Each path below is one point turned by a fixed rotation once a step. After each direction that follows a path, write how fast that rotation turns it, in deg/step (0 if it stays still).
Each turn is a multiple of 5 degrees from 10 to 175, or 0.
path 1
[-56, 15, -11, 8, -4, 15, -32, -29, -33, 42, -9, 3, 19, 20, 33]
[-63, -12, -33, -6, 19, -3, 18, -6, -26, -12, 17, 41, 6, 27, -21]
[-7, -23, -20, 14, 31, 46, 4, -11, -47, 27, 43, 5, 26, -14, 9]
[-39, 29, -28, -2, -23, 27, 7, -36, -46, 11, -18, 5, 27, 20, 27]
[-27, -16, -15, 20, 15, 10, 30, -27, -35, -28, 26, 28, 19, 46, -25]
[22, -12, -10, 28, 11, 22, -15, -19, -72, 19, 17, 10, 42, -8, 3]
[-30, -1, -1, -11, -52, 6, 15, -39, -44, 3, -19, 25, 31, 21, 11]
[-13, -39, 13, 29, 10, 7, -1, -33, -15, 2, 28, 39, 23, 52, -24]
[6, -6, -10, 3, 2, 8, -36, -5, -53, 42, -3, 40, 48, -11, -12]
[-33, -12, 0, -31, -40, 28, 29, -34, -8, 19, 0, 46, 27, 12, 2]
[-7, -5, 0, 24, 27, 38, -17, -38, 10, 24, 28, 33, 29, 40, -29]
[8, 36, -28, -20, 2, 16, -9, 0, -43, 23, -1, 41, 52, -9, -29]
[0, 5, 4, -19, -29, 43, 52, -45, -6, 8, 26, 35, 20, 1, -12]
[18, 26, 7, 32, 5, 31, -24, -53, -8, 11, 12, 8, 32, 34, -38]
[12, 36, 5, -18, -20, -18, 12, -1, -47, -1, 3, 41, 43, 0, -45]
[17, -10, 38, 3, -31, 20, 30, -54, -8, 16, 35, 36, 10, -17, -16]
[-4, 28, 25, 13, -20, 5, -50, -47, -7, 31, -1, 4, 24, 20, -44]
[-14, 23, 25, -30, -11, -27, 11, 6, -17, 16, 23, 61, 23, 0, -45]
[8, 0, 25, 2, -5, 30, 1, -43, 7, 43, 43, 34, -4, -38, -20]
[-31, 55, 7, -19, -18, 13, -30, -29, 7, 35, 3, -7, 21, 9, -40]
[-16, 43, 16, -17, 21, -9, 33, -2, -1, 0, 49, 46, 3, 3, -39]
[13, 29, 5, 13, 5, 28, -3, -43, -19, 25, 38, -2, -5, -55, -25]
[-31, 65, 23, -18, -34, 4, 4, -27, -18, 5, 9, -27, 13, 10, -28]
[-9, 31, 37, 21, 18, -29, 26, -23, -19, -13, 54, 29, -14, 4, -28]
[-2, 17, 16, 12, -12, -6, -27, -32, -48, 22, 22, -12, -6, -57, -32]
[-55, 29, 47, -24, -39, -17, 8, -18, -16, 17, 23, -11, -1, 9, -8]
[-36, 12, 26, 31, 31, -26, -14, -27, -6, 15, 47, 34, -27, 2, -19]
[-40, 12, -7, -18, 2, -4, -28, -4, -44, 36, 26, -13, -1, -52, -29]
Speeds:
[-4, -17, -12, 10, 0, 1, 8, -22, 11, -14, 0, 14, -22, -10, -13]
130
[-14, 5, 8, 2, -17, 13, -2, -21, 18, 3, -8, -16, -3, 20, 11]
115
[-16, 6, -19, -15, 17, 17, -1, 9, 21, 17, 4, 8, 0, -4, 1]
40
path 2
[-34, -17, -1, -29, 11, 20, -38, 20, -9, -10, -17, -15, -53, 15, 56]
[-22, 4, -3, 4, 18, 45, -13, -12, -15, -59, 7, -42, -38, 18, 28]
[5, 43, -2, -1, 19, 33, 25, 6, -7, -10, -33, -27, -49, 47, 32]
[2, -16, -47, -26, 1, 33, -9, 37, -22, -5, -30, -16, -45, 38, 27]
[-18, 1, -39, -8, -8, 72, 4, 13, -10, -27, 1, -45, -41, -7, -9]
[0, 17, 8, 13, -13, 41, 32, 17, 5, 11, -17, -31, -81, 11, -2]
[-6, -46, -20, -1, -27, 28, 22, 13, -17, 14, -11, -11, -60, 19, 47]
[-49, -3, -15, -16, -26, 59, 11, -11, -4, 3, 6, -34, -27, -17, 48]
[-34, 16, 34, -7, 5, 26, -10, 7, 12, 1, -11, -27, -75, -2, 37]
[-9, -28, 5, 8, 9, 17, -4, -8, -25, -33, -3, -19, -56, 36, 65]
[-27, 27, -24, -20, 8, 52, 13, -15, -18, -21, -19, -38, -12, 31, 56]
[-17, 27, -8, -31, 22, 36, -26, 36, 2, -11, -35, -26, -55, 22, 18]
[7, -24, -28, 9, 10, 38, -5, 16, -20, -45, -4, -31, -61, 28, 3]
[5, 20, -30, 8, -15, 59, 48, -3, -13, -4, -17, -36, -35, 26, 13]
[-13, -4, -25, -25, -21, 37, 10, 41, 0, 33, -32, -17, -63, 7, 21]
[-30, -41, -16, 1, -24, 47, -8, 9, -8, -16, 13, -30, -64, -16, 14]
[-23, 13, 19, 19, -17, 47, 35, -22, 3, -1, 2, -36, -56, 1, 37]
[-23, -8, 10, -15, -5, 13, 4, 8, -6, 20, -27, -7, -54, 27, 73]
[-41, -19, -18, -25, 5, 43, -29, -4, -17, -30, 2, -31, -28, 6, 54]
[-22, 43, 15, -1, 21, 45, -3, -6, 2, -34, -9, -44, -51, 16, 23]
[16, 1, -9, -2, 17, 17, 2, 24, -18, -17, -31, -17, -59, 55, 39]
[-9, -13, -57, -20, -4, 57, 7, 13, -27, -25, -13, -33, -19, 28, 27]
[-16, 33, -14, -15, -4, 62, 9, 24, 7, 0, -19, -39, -54, -1, -13]
[8, -27, -4, 13, -14, 27, 12, 28, -5, -3, -13, -19, -88, 14, 6]
[-16, -24, -27, 6, -34, 53, 40, -12, -19, 2, 7, -27, -35, 7, 43]
[-43, 20, 7, -24, -17, 45, 8, 8, 10, 28, -17, -27, -47, -9, 43]
[-29, -29, 19, -1, 2, 19, -28, 12, -5, -16, 1, -20, -77, 3, 46]
[-20, 4, 2, 14, 5, 38, 14, -30, -19, -40, 4, -35, -34, 24, 58]
Speeds:
[-7, -14, 15, -19, 3, 6, 22, 9, -9, -16, -20, -12, -5, -6, 1]
0
[-19, -9, 23, 3, -8, -8, -2, -15, 5, 10, 10, 4, -3, -13, 25]
40
[8, -6, 10, -5, 5, -19, -11, 22, 5, 15, -15, 13, -20, 9, 2]
125
[-19, 2, -15, -27, -3, 8, -19, 12, 3, 10, -4, 0, 14, -14, 1]
100
path 3
[3, -20, 40, -40, 6, -7, -57, 17, 42, -18, 42, -6, -32, -10, 1]
[27, -37, 47, -34, -8, -24, -46, -27, 1, 9, -1, -27, 40, 14, -26]
[38, -32, 39, -5, 25, -62, -22, 10, 10, -16, 9, -29, -30, -30, 16]
[11, -24, 57, -23, -20, 13, -49, -15, 31, -16, 59, -13, -2, -9, -5]
[32, -44, 19, -46, 4, -49, -24, -1, 13, 20, 7, -41, 38, 9, 5]
[45, -19, 24, 9, 22, -47, -45, -8, 16, -19, 42, -14, -31, -28, -24]
[14, -46, 54, -7, -34, -6, -17, -26, 12, -6, 51, -24, 30, -12, 13]
[33, -25, -5, -37, 13, -57, -32, 20, 42, 27, 34, -32, 4, -2, 16]
[31, -33, 16, 17, 3, -24, -52, -32, 9, -19, 52, -10, 8, -16, -46]
[19, -56, 30, -2, -37, -48, 4, -12, 7, 15, 37, -25, 17, -21, 35]
[24, -10, -6, -4, 8, -26, -48, 8, 62, 24, 59, -19, -7, -11, 5]
[7, -61, -3, 8, -16, -30, -38, -30, -1, -7, 37, -16, 43, -1, -35]
[30, -33, 10, 15, -27, -71, -7, -5, 15, 33, 27, -7, -16, -29, 24]
[-3, -25, 5, 30, -6, 6, -50, -12, 61, 9, 61, -20, 16, -14, 1]
[-7, -68, -23, -14, -29, -56, -28, -8, 8, 18, 22, -5, 34, 5, -10]
[28, -14, 2, 48, -11, -55, -35, -20, 34, 35, 22, -2, -22, -30, -8]
[-29, -60, 8, 36, -23, -1, -30, -7, 39, -4, 37, -19, 29, -18, 16]
[-8, -38, -25, -19, -34, -59, -40, 7, 32, 48, 15, 12, -2, 2, -1]
[7, -26, 3, 65, 3, -30, -51, -31, 33, 19, -1, -11, 10, -23, -27]
[-40, -71, 9, 23, -40, -33, -16, 7, 18, -2, 19, 1, -3, -21, 29]
[-10, -10, -3, 2, -26, -26, -59, -3, 59, 59, 5, 9, -7, 0, -5]
[-22, -60, -2, 45, 6, -31, -51, -14, 18, -2, -22, -16, 26, -9, -23]
[-24, -46, 23, 13, -46, -47, -28, 4, 18, 18, 1, 26, -43, -26, 16]
[-18, -14, 27, 23, -13, 3, -57, -8, 65, 40, -13, -16, 18, 0, 5]
[-34, -71, -5, 1, 1, -44, -50, 16, 13, -9, -25, -2, 2, -3, -17]
[-5, -17, 48, 20, -41, -31, -47, -22, 21, 28, -20, 24, -37, -19, -8]
[-30, -43, 38, 17, 4, 0, -44, 9, 51, 9, -25, -33, 19, -10, 26]
[-27, -44, 7, -35, -9, -39, -65, 20, 20, 2, -11, 19, -28, 5, -22]
Speeds:
[4, 8, -11, -13, 2, -19, 0, 17, 3, 5, 6, 14, -32, -5, 4]
145
[-17, 10, 14, -6, 3, -25, 9, -3, 21, -8, 4, 7, 15, -12, -11]
0
[-18, -16, -1, -9, -14, 9, -3, -1, -13, -23, 17, 16, -5, 1, -12]
135
